Where one turn sends some rows of the set: a few examples, then the rows asked
K644: [-23  -2 -19 -13   5   5   3  19 -32  -9  -2   4  -4]
K230: [  4  15  15  54  20 -17 -14  30  18  -3   7   5  -7]
K748: [ -7 -10   1  15  40  19  -5  -4  22  23  -5 -15   4]
K37: [-43  17   6  33  30 -16  -8  22  -2 -15 -20 -31   7]
K314: [ -7  -3 -10   8  26  -3  -9 -42  -2   3  -4  14  -8]
K974: [-37  31   3   7  21 -21   3  28  -6 -29 -11 -26   2]
K123: [-16 -12  -4  14  31  39 -16  -6   8   5   0 -22  -6]
K971: [ 21  18   8  52  33 -17  -3  25  11 -15   5   4   1]
K317: [ 19   3   3  40  22 -19 -16  22  11 -11   0  25 -14]
K636: [-43  11  14  21  34 -10   7  23  -6 -26 -15 -20  18]
K760: [-13 -17   8  21  41  11 -22   2  19  14   4 -25  -3]
K503: [-14  -2  10  -2 -22 -18   7 -16  12 -27  -6 -15   6]
K66: [  3  -2 -33  23 -15   1  -1 -16  -1  -8  17 -20  12]
K914: [  3   4   3  24  -2 -20 -23 -25 -20 -32   9   8  16]
K797: [ 14  -2   0  12  -1   2   7  26 -16 -46  -6  -2 -24]
K435: [-44   6 -19  25   5   7  19  -4 -16 -34  13  -7   5]
K124: [ 18  18   3  21   7 -26  17  -6  16 -38  15  -7 -21]
K360: [ 23  17  -1  -9  14  13 -14  -9 -18  -3  -8   0 -22]

K37 -> K760
K435 -> K314
K66 -> K914
Now find these:
K797 -> K644
K123 -> K317
K971 -> K636

Where one turn sends some rows of the set: a few examples, then the rows asked
K884: [ 21   9 -20  23  -4 -11  -4  -6  25 -35 -44 -14  18   0  13]
K587: [  2   2 -41  11  13  48 -18   9  19   0  10 -25 -10 -19  13]
K432: [  0 -21 -15  15 -20  15 -22 -34  54  -6 -26 -23   5 -16   6]
K449: [-10 -11 -31  16  -5   7   3 -25  36  34  10  -6  -2 -20   0]
K937: [ -7   9  -8 -19  15  32  24 -35  -1 -11 -13   3 -11  -4  -8]
K155: [ 24   0 -19 -28   6  27  26 -19  12  11  10   1  23  -3  26]
K474: [ 20   1  22 -25  -7  31 -11  -4   3  -2 -15   3  26   0  16]
K154: [-44 -22   5  14   7  25  12 -13  23  -4 -13  -7   1  -7  -8]
K666: [ 22  30 -24 -23   8  27   6 -17  13   2  -6  -3 -10 -11 -24]
K162: [ 18  23 -25 -26  -7  18  27   9  27  22  -2 -25   0 -12   3]
K61: [  2 -13 -29  23   4 -22   3   1  38   0 -12  -7 -10  12 -12]
K560: [  4   3  19 -32 -13  15   8  19  20  -5 -25 -20  -4  -6   3]
K645: [  4  31 -18 -15   7  40  -1 -13   1  -5  -4  -7 -13  -2 -25]
K438: [ 24 -16 -23  17 -31  10 -10 -13  -1 -35 -21 -33   5 -13  18]
K492: [ -7 -29   2   8  -5  37 -21  19   1  14 -26 -20   8  -2  -7]
K623: [  1 -29  -4   9 -19  27 -17  16 -15   3 -31 -16  17   0  -4]
K414: [ -6 -15 -35  13   8   7  -4 -17  40  22  23   2   2  -7   1]
K227: [-23   0  -4  24  -1  43 -25  -2  15   7   2  -7  14  -3 -22]
K484: [-15 -31   8   7  14  22  -3  11  15   7 -40  -4  15   7   2]
K516: [ 26  13 -13  -2 -21  24  -6 -10  57   9 -27 -28  21 -23  -8]
K692: [ -1  28  -5  35   0  47  11  13   5  -6 -12 -13  24   9   8]
K740: [ 15 -28 -23  30 -23   9 -12 -35  -1  17  -1  -7   7  -9   2]
K133: [-18  -5  -2  21  -5  41  38   8   2 -21  -8 -25   1   2  19]
K741: [ 23  10 -10  36  -5   1  31   6  25 -27 -14 -36  20 -14   4]
K195: [ 20 -36 -12 -19  -6  25   7 -22  47 -26   1 -16  19  -7  17]
K421: [ 33  -6 -11  36 -11  19  19  -9   5 -31   5 -30  30 -14  14]
K420: [ 10  17 -16   9  -6  -4  16 -15  -2 -25 -20  24  19  -4 -14]
K184: [ 14   3 -17 -30  11  26  24 -36   4  -8  -4   3 -11 -13  -7]
K289: [ 19  -4 -53   4   9  23  -2  -5  44  -2  -9 -19   8 -12  39]
K700: [ -9 -24   0   7   4   6   1  19   7  -5 -46  -4  19  12  -2]
K547: [  5 -22 -20  13 -10  16 -32 -23  58 -17 -13 -18   8  -3   4]
K416: [ 24  25   0  16  -9   5  32   9  23 -18  -7 -36  26 -18   2]
K45: [ 29   0   1  12  -8  18  27  -7   5 -29  14 -27  34 -14  18]
K544: [  8   3 -24   1 -32   7  13  -2 -14 -27  -2  -6  -8 -16 -21]
K151: [-15   0 -23  15  29  28  19 -25  28   8 -28  -5   4 -26  30]
K323: [ 16  -3 -49   7  -4  25   6 -17  37  11 -19 -27   5 -26  40]

K544 -> K474
K323 -> K414
Now find these:
K587 -> K740
K154 -> K884
K492 -> K421
K937 -> K700

Where one turn sends some rows of the set: a few examples, then the rows asked
K828: [  8 -15  -5  -8  45   0   2 -20  -4  -5  42  -2   2  -6  30]
K374: [  3  -1   8  29   6  -2 -22  36  -4  -5  29  -6  -1   6  13]
K984: [-22  26 -17  -9  10   2   4   7  19  -8  20   9  27  17  -9]
K431: [ -5 -25  16   3  -5 -12   7  11 -35 -12 -16  -9 -15  -2  22]
K729: [  1  19 -15  -3  17  -9  34 -30  -9   6  17  19  -7 -30 -25]
K283: [-18  10  -3   9 -20  -6  19 -22 -10  19   9  11  -4  -2 -32]
K737: [-18   3 -25   1  11   5  -2   0   2 -12  -2  20  35  25   0]
K499: [-18   3 -20 -15  14   6   5  16 -27  -3  13  -8  29  23  13]
K701: [-15  -1  -4  26   4  -8 -16   1  32   5  26   5 -17   6  16]
K967: [ 14  -8   1 -25  15  -7  19  36 -35  -9   4 -15   9  -4  10]
K274: [  0   2  15   7  24 -28  -9  27 -30 -25  13 -25   0 -10   0]
K458: [ -1  -5  -9 -18  23   9  15 -15  15   7  34  30   4  -7  31]
K652: [  3 -37  18  -6  13 -14   4   1 -32 -17   8 -19  -6  -5  24]
K216: [ 42   1  16   1  13  -3  22  26  -2  -5   0  -5 -11 -30   7]
K475: [ 17  -9  -1  -5  50 -14  -2  -7  -2  12  -6  17  16  17 -22]
K119: [ -9  -9  11  13 -13 -18  14   1 -30  -8 -33   8  -8  -2   1]
K309: [ 10 -19   5  -4  39   6   4 -14 -10  -8  43 -10   5  -6  32]
K982: [ -6  16   0  -7  40 -28  14 -20 -26 -21  -4 -20   6 -22   2]
K671: [ 15  -4  -5  20 -12  -2  25  -9   7  17  11  18 -29 -25 -18]
K99: [  2   5 -24  -7  50 -24   4  -6   9   4  15  21  10 -10  29]
K717: [-26   5   3  22  -3  19  -6   9  14 -17  -4  -1 -25 -12  10]
K271: [-21   1 -23 -15   9   4   0  12 -19  -6  10   4  31  27   7]
K312: [ -2  -9  -3  12 -20 -15  19 -11 -11  26  26   9 -21 -19 -23]
K276: [ 20 -17 -10  16  13  -7   0  15  42   1   7  -3  -1   9  13]
K446: [-11 -18   9   8 -18 -12   4   7 -26 -12 -30   2   0   2  10]
K53: [ 15  -5 -11  34  12   1 -14  21  31   2  14   8  -6   7  10]
K581: [-33  30 -13 -10  20  21  13   1  -2 -23  -4   2   5 -13   1]
K869: [ 30   1  19 -14  19  -2  25  31 -24 -15   4  -8  -2 -21   9]
K296: [ 40   0  22   6  11  -5  31  16  -6  -6  -7   1 -14 -27  -3]
K294: [ 26 -22   7   5  41 -12  -8   0   1  21  -4  27   0  10  -9]
K595: [  9  -2   3  27   7  -2 -22  34  11  -3  29  -2  -6   7   9]
K345: [  8 -16  -1  11  35 -20 -15   0  -1  18 -15  14   4  24 -19]
K109: [  5   4  -3  -6  -2 -11  30 -16 -15  20  35  16  -5 -28 -28]
K620: [ -1  18   2  -1  36 -27  28 -21 -25 -15 -12 -17  -2 -20  -8]
K254: [  9   8   5  15 -13  -3  21 -10   2  30  23  14 -22 -19 -21]
K333: [  8  -4 -19   0  51  -2   4 -24   8  -2  27  19   8  -9  27]
K553: [-20   8 -12  16 -18 -10  17 -20  -8   1  -3  15  -5  -6 -35]
K138: [-14   6  -6   5 -12 -18  20 -18 -14  12  25   1  -1 -12 -41]
K819: [ -8  11  11  -1  31 -26   8   1 -31 -28  -1 -33  -1 -10  -2]
K174: [ -3   4  -2  -8  24  30  20  -5  10  -9  11   8 -22 -31  26]
K635: [ -3  18  -1  -2   9  -8  28 -34 -11  19  27  14  -6 -22 -24]
K856: [-16  -6  -6   3  10 -11  -9   1  10 -23  -2  28  36  17   2]

K701 -> K458
K333 -> K737
Now find these:
K475 -> K345
K274 -> K652
K553 -> K671
K276 -> K99
K581 -> K717
K446 -> K216
K869 -> K819
K309 -> K499
K635 -> K283
K828 -> K271
K109 -> K138
K296 -> K620

